Each cloud is a set of points of 9 numbers each, in no order, taken from a shape drawn with curves, like pieces of string that can fork, join and close up.
After each cloud, say how many separate pieces and how many holes its shape has (a theta shape has two holes).

G, 91 rows:
[[ 34  20 -55 -48  26 -36  49 -83   7]
 [ 62 -13   1  27  -2  88  82 -35 -39]
 [-50  10 -14 -43   7 -26 -40  -4  -5]
 [-49  11 -14 -44   8 -23 -35  -5  -9]
 [-31 -29  14  30 -25  19 -52  23  16]
 [  6 -23  11  31 -16  58   9   2 -15]
 [ 40   0  -6  -3   8  67  70 -35 -48]
 [-21 -31  15  37 -26  29 -42  21  14]
 [-56   0  -9 -28  -1 -31 -62   7  10]
 [  2 -27  12  38 -20  55  -1   6  -6]
 [  6 -15   8  14  -9  56  18  -3 -27]
 [-12  32 -71 -78  32 -87   6 -80  26]
 [ 21   6 -13 -18  10  45  52 -35 -43]
 [  7 -21  10  28 -15  59  12   0 -18]
 [  7 -17   8  21 -12  59  16  -2 -24]
 [-14 -32  15  41 -26  36 -32  18  10]
 [ 15  15 -62 -44  20 -54  22 -79  28]
 [-54   7 -13 -40   5 -30 -47  -1   0]
 [-10 -31  15  41 -25  42 -24  14   7]
 [-25  44 -63 -98  41 -79   9 -70   1]
 [ -9  39 -59 -88  39 -61  24 -72  -5]
 [-46 -20   7  10 -18  -5 -67  21  19]
 [  9  15 -63 -46  21 -60  16 -78  32]
 [ 64 -21   2  45 -10  88  77 -34 -24]
 [-40 -24  12  19 -21   5 -62  23  18]
 [-36 -26  12  24 -23  10 -58  23  18]
 [ 15  -5 -11   0   1  40  31 -27 -20]
 [-13  32 -71 -81  33 -86   7 -79  24]
 [ 15   5 -13 -18  10  39  45 -32 -38]
 [ 60 -11  -1  21   0  84  82 -35 -42]
 [ -5  17 -67 -55  21 -73   3 -77  36]
 [  8  34 -57 -77  36 -50  36 -78  -5]
 [-53 -11   1  -7 -11 -19 -69  17  17]
 [-21  41 -67 -95  40 -84   7 -74   9]
 [-22  42 -61 -97  41 -74  12 -69  -1]
 [ -9  -1   1 -13   1  38  13  -7 -35]
 [ 66 -18   2  41  -7  89  80 -35 -29]
 [ -8  20 -68 -61  23 -79   0 -77  36]
 [-45  12 -14 -44  10 -18 -27  -7 -13]
 [ 61 -25   1  52 -13  85  68 -31 -14]
 [-55  -7  -2 -14  -9 -26 -68  14  15]
 [ 24   6 -11 -17  11  49  55 -35 -45]
 [ 31   4  -9 -12  10  57  63 -35 -48]
 [ -5  -4   2  -7  -1  43  15  -6 -35]
 [ -1  17 -66 -52  21 -70   6 -76  35]
 [-27 -29  14  34 -25  22 -48  22  16]
 [-15  36 -70 -87  36 -86   9 -79  19]
 [-37  12 -12 -42   9  -7 -17  -8 -20]
 [ 46  -2  -5   3   6  73  76 -36 -48]
 [-18  40 -70 -92  38 -85   9 -76  14]
 [ 64 -15   1  35  -5  90  82 -35 -34]
 [ -4 -30  13  41 -23  49 -15  11   2]
 [-19  42 -60 -93  40 -68  17 -70  -3]
 [ 16 -10  -9   9  -3  43  30 -25 -15]
 [ 45 -31   0  55 -19  72  44 -24   1]
 [ 26  28 -56 -61  31 -38  47 -81  -2]
 [  1  -8   4   2  -4  50  18  -5 -33]
 [ 57 -28   1  56 -16  81  60 -29  -7]
 [ 14   0 -13 -10   5  37  36 -29 -28]
 [-10  22 -70 -64  24 -82   0 -77  35]
 [ 13   2 -13 -14   7  37  38 -30 -31]
 [  5 -26  11  36 -19  57   4   4 -10]
 [-49 -17   5   5 -17 -11 -68  20  17]
 [-10  25 -70 -68  26 -83   0 -78  34]
 [ 18  31 -57 -68  33 -43  43 -79  -4]
 [ 28  17 -58 -43  22 -42  38 -81  18]
 [-27   8  -8 -34   7   9  -4  -8 -28]
 [ 54  -5  -3  12   4  79  79 -36 -46]
 [ -1 -29  13  41 -22  52  -9   9   0]
 [-11   1  -1 -16   3  33  11  -8 -35]
 [-24  43 -66 -97  40 -83   8 -73   7]
 [-11  28 -72 -73  28 -85   3 -79  31]
 [-19   6  -4 -26   5  22   4  -8 -33]
 [ 55 -29   1  56 -17  80  56 -27  -5]
 [  3 -11   6   8  -7  54  19  -4 -30]
 [ 22  16 -59 -42  21 -48  30 -81  23]
 [ 49 -30   1  57 -18  75  49 -26  -1]
 [ 32  19 -57 -44  24 -38  43 -82  13]
 [-24   8  -7 -31   7  14  -2  -9 -30]
 [-34  11 -10 -40   8  -1 -13  -8 -24]
 [ 39 -28  -1  51 -18  67  39 -22   0]
 [ 63 -23   1  50 -12  86  72 -32 -17]
 [  0  37 -59 -81  37 -55  32 -75  -6]
 [ 22 -16  -7  23  -8  49  30 -23  -9]
 [ 32 -25  -2  41 -15  60  34 -23  -1]
 [ 32  24 -55 -54  28 -37  50 -82   2]
 [-56  -5  -4 -18  -7 -27 -67  12  14]
 [-55   6 -12 -38   3 -31 -52   1   3]
 [-25  44 -65 -98  40 -81   9 -71   4]
 [-56   4 -10 -33   1 -31 -56   4   6]
 [ 28 -23  -3  36 -13  56  32 -22  -3]]
pieces	3
holes	3

W, 64 rows:
[[ 31 -15 -11 -66  92  18  34   2  23]
 [ 26 -13  -9 -57  84  15  36  -7  19]
 [ 15  20  23  48 -63   6 -13  16  10]
 [ 28 -13 -10 -60  87  16  36  -3  21]
 [  8 -27  -2 -17   7  10   4 -10  10]
 [-18 -25 -24 -25  -4   6  -3 -11 -25]
 [ 22  41   5  41 -55   5 -39  62  -4]
 [-17 -27 -26 -30   1   7  -2 -12 -25]
 [ -1 -25  -8 -17  -5   9   1 -10  -2]
 [ 19 -14 -10 -50  78  13  35 -13  15]
 [ 23 -13  -9 -54  82  15  36  -9  17]
 [  9  34   8  51 -68  -3 -38  44   2]
 [ 12 -24  -7 -33  49  10  20 -15  15]
 [  2   8  24  40 -60   2  -5   1   8]
 [ 14  15  25  44 -59   6  -7   7  12]
 [ 13  26  19  53 -68   2 -23  26   6]
 [ 16 -15 -11 -46  74  11  33 -15  14]
 [ 12 -18 -10 -41  66  10  29 -17  13]
 [-17 -31 -28 -35   6   8  -1 -14 -24]
 [-15 -22 -19 -19 -10   6  -2 -10 -20]
 [ 11  30  15  54 -70   0 -29  31   5]
 [ -8 -38 -25 -42  17  11   5 -18 -11]
 [ 11 -22  -8 -34  54   9  22 -16  15]
 [  6   8  26  40 -58   4  -4   0  12]
 [ 21  54  -1  43 -60   2 -49  82 -10]
 [ 12 -19 -10 -39  63  10  27 -17  14]
 [ 20  58  -4  45 -63   0 -54  88 -12]
 [-15 -35 -29 -40  12   9   2 -16 -20]
 [  0 -26  -7 -17  -3   9   2 -10   1]
 [ 11  35   7  48 -65  -2 -38  47   2]
 [ 13 -26  -5 -29  41  10  15 -13  16]
 [  8  34   9  52 -70  -4 -37  41   3]
 [-13 -36 -28 -41  13  10   3 -17 -17]
 [ 20  39   5  42 -56   4 -38  59  -3]
 [ 13 -27  -3 -25  30  11  10 -10  15]
 [ 13 -26  -4 -27  36  11  13 -12  15]
 [ 34 -18 -16 -74  98  18  31   8  26]
 [ -9 -23 -15 -18  -9   8  -1 -10 -12]
 [-18 -22 -23 -21  -8   5  -3 -10 -25]
 [  9  33  11  54 -71  -3 -34  37   4]
 [-16 -33 -29 -37   9   8   1 -15 -23]
 [ 10   9  26  41 -56   5  -3   0  13]
 [ 22  50   1  42 -58   4 -46  76  -9]
 [ 17  36   6  44 -59   2 -37  53   0]
 [ 33 -16 -14 -71  96  18  32   6  25]
 [ 12 -27  -2 -20  16  11   7  -9  13]
 [ 30 -14 -10 -63  89  17  35  -1  22]
 [ 23  46   3  41 -56   5 -42  69  -6]
 [-20 -20 -22 -19 -11   5  -4  -9 -26]
 [ 12 -27  -2 -21  19  11   7 -10  14]
 [  8  32  12  54 -71  -3 -33  36   4]
 [  6 -27  -3 -17   3  10   4 -10   8]
 [ 11  11  26  42 -57   5  -4   3  13]
 [ 15 -15 -11 -45  72  11  32 -16  14]
 [ -5 -24 -11 -17  -7   8   0 -10  -8]
 [-12  13  15  42 -67  -3 -13   4  -7]
 [ -6  11  19  41 -64  -1 -10   3  -1]
 [ -6 -39 -25 -42  18  11   5 -17  -9]
 [-10 -38 -26 -42  15  10   5 -17 -13]
 [ 10 -27  -2 -18  11  11   5 -10  12]
 [ 13 -27  -2 -23  26  11   9 -10  15]
 [  4 -27  -5 -17   0  10   3 -10   5]
 [ 14  35   7  45 -61   0 -38  51   1]
 [ 15  23  21  50 -65   5 -18  21   8]]
pieces	2
holes	0

R, 86 rows:
[[ 75  21  14 -49 -32 -20  18  10  -8]
 [ 38  22 -25 -21 -34 -48   6 -23   4]
 [ 37  30 -22 -23 -37 -57  11 -26  -5]
 [ 43  13 -27 -21 -30 -33   2 -17  13]
 [ 47  11 -25 -20 -28 -28   0 -16  17]
 [ 67   6  -6 -32 -24 -10   6   3  15]
 [ 72  25  13 -51 -34 -27  20   7 -13]
 [ 71  27  14 -50 -34 -30  20   4 -15]
 [ 53   6 -23 -22 -25 -19   0 -11  20]
 [ 44  14 -27 -19 -30 -34   3 -19  14]
 [ 64  29   8 -48 -36 -38  20  -3 -17]
 [ 50   8 -25 -21 -28 -25   1 -12  18]
 [ 68   6  -7 -34 -24 -10   6   4  14]
 [ 51   7 -24 -21 -27 -23   0 -13  19]
 [ 57  31   1 -41 -37 -45  19  -9 -18]
 [ 45  33  -7 -36 -39 -54  17 -19 -16]
 [ 74  13   5 -43 -28 -12  11  10   5]
 [ 39  33 -15 -30 -39 -60  14 -24 -14]
 [ 66  29  10 -48 -35 -35  21   2 -16]
 [ 63   4 -15 -26 -25 -11   2  -2  20]
 [ 72  10   2 -41 -26 -11  11   9   8]
 [ 57   4 -20 -23 -24 -15   2  -5  21]
 [ 65  28   8 -48 -36 -34  21   1 -17]
 [ 38  33 -17 -27 -38 -60  13 -25 -11]
 [ 39  24 -25 -20 -34 -50   8 -24   2]
 [ 73  25  13 -49 -32 -25  20   7 -13]
 [ 75  23  14 -49 -31 -21  19  10 -10]
 [ 54  30   1 -41 -38 -45  19 -11 -18]
 [ 58   4 -18 -24 -25 -14   0  -6  19]
 [ 72  23  16 -50 -32 -24  20   9 -12]
 [ 75  13   7 -44 -28 -13  14  10   3]
 [ 70   8  -2 -36 -25 -10   7   5  12]
 [ 50   9 -25 -20 -29 -27   0 -15  18]
 [ 62  31   6 -45 -36 -38  20  -4 -18]
 [ 74  19  11 -48 -30 -17  18  10  -5]
 [ 66   7  -8 -31 -24 -10   5   2  16]
 [ 54   5 -21 -21 -25 -18   0  -9  20]
 [ 75  15   8 -46 -28 -13  15  10   1]
 [ 46  11 -26 -20 -29 -31   1 -17  15]
 [ 37  26 -23 -22 -36 -53  10 -26   0]
 [ 62   4 -16 -27 -23 -11   2  -1  20]
 [ 71  26  13 -50 -34 -28  21   5 -15]
 [ 51  32  -2 -39 -38 -50  19 -14 -17]
 [ 55  31   0 -42 -37 -45  19 -11 -18]
 [ 37  26 -24 -22 -34 -53   9 -25  -2]
 [ 38  32 -16 -28 -37 -61  14 -26 -12]
 [ 63   5 -13 -28 -23 -11   3   0  18]
 [ 48  33  -6 -36 -39 -51  18 -18 -17]
 [ 40  34 -12 -32 -39 -58  16 -22 -15]
 [ 45  34  -8 -34 -40 -56  17 -20 -17]
 [ 37  32 -19 -26 -37 -59  12 -26 -10]
 [ 43  35 -10 -34 -39 -58  17 -22 -16]
 [ 38  19 -25 -21 -33 -44   6 -23   6]
 [ 70  10   1 -38 -26 -12   9   7  10]
 [ 76  17  10 -46 -29 -16  16  10  -1]
 [ 74  22  15 -50 -31 -23  19   9 -10]
 [ 41  35 -14 -30 -40 -58  15 -24 -14]
 [ 74  16   9 -45 -29 -14  15  10   0]
 [ 54  32  -2 -40 -38 -49  18 -13 -19]
 [ 71  25  13 -50 -33 -28  20   7 -14]
 [ 37  31 -20 -25 -37 -58  11 -26  -6]
 [ 51  33  -3 -38 -38 -50  19 -15 -17]
 [ 58  31   4 -43 -36 -43  20  -8 -18]
 [ 72   8  -2 -37 -24 -10   8   7  12]
 [ 40  35 -13 -32 -39 -59  15 -23 -16]
 [ 74  23  15 -50 -32 -22  20  10 -10]
 [ 41  19 -26 -20 -32 -40   4 -21   9]
 [ 73  11   4 -42 -27 -12  12   9   6]
 [ 37  27 -23 -23 -36 -54  10 -27  -2]
 [ 43  16 -26 -21 -30 -37   5 -20  12]
 [ 56   4 -21 -22 -25 -18   1  -7  21]
 [ 62  29   7 -46 -36 -38  19  -3 -18]
 [ 39  34 -16 -29 -38 -60  15 -25 -13]
 [ 40  21 -25 -21 -33 -47   6 -23   5]
 [ 42  34 -11 -33 -39 -58  14 -22 -16]
 [ 74  19  13 -49 -30 -18  18  11  -5]
 [ 48  34  -6 -37 -38 -53  18 -17 -17]
 [ 77  17  10 -47 -31 -16  17  10  -4]
 [ 60   3 -17 -26 -25 -13   2  -3  21]
 [ 69  28  10 -48 -35 -32  20   3 -17]
 [ 67  27  11 -49 -34 -34  21   1 -16]
 [ 60  30   5 -45 -37 -40  21  -6 -17]
 [ 42  17 -26 -20 -31 -40   4 -21  10]
 [ 65   5 -10 -31 -24 -11   2   2  19]
 [ 36  32 -20 -27 -38 -60  14 -25  -8]
 [ 37  29 -20 -25 -39 -57  12 -24  -7]]
pieces	1
holes	1
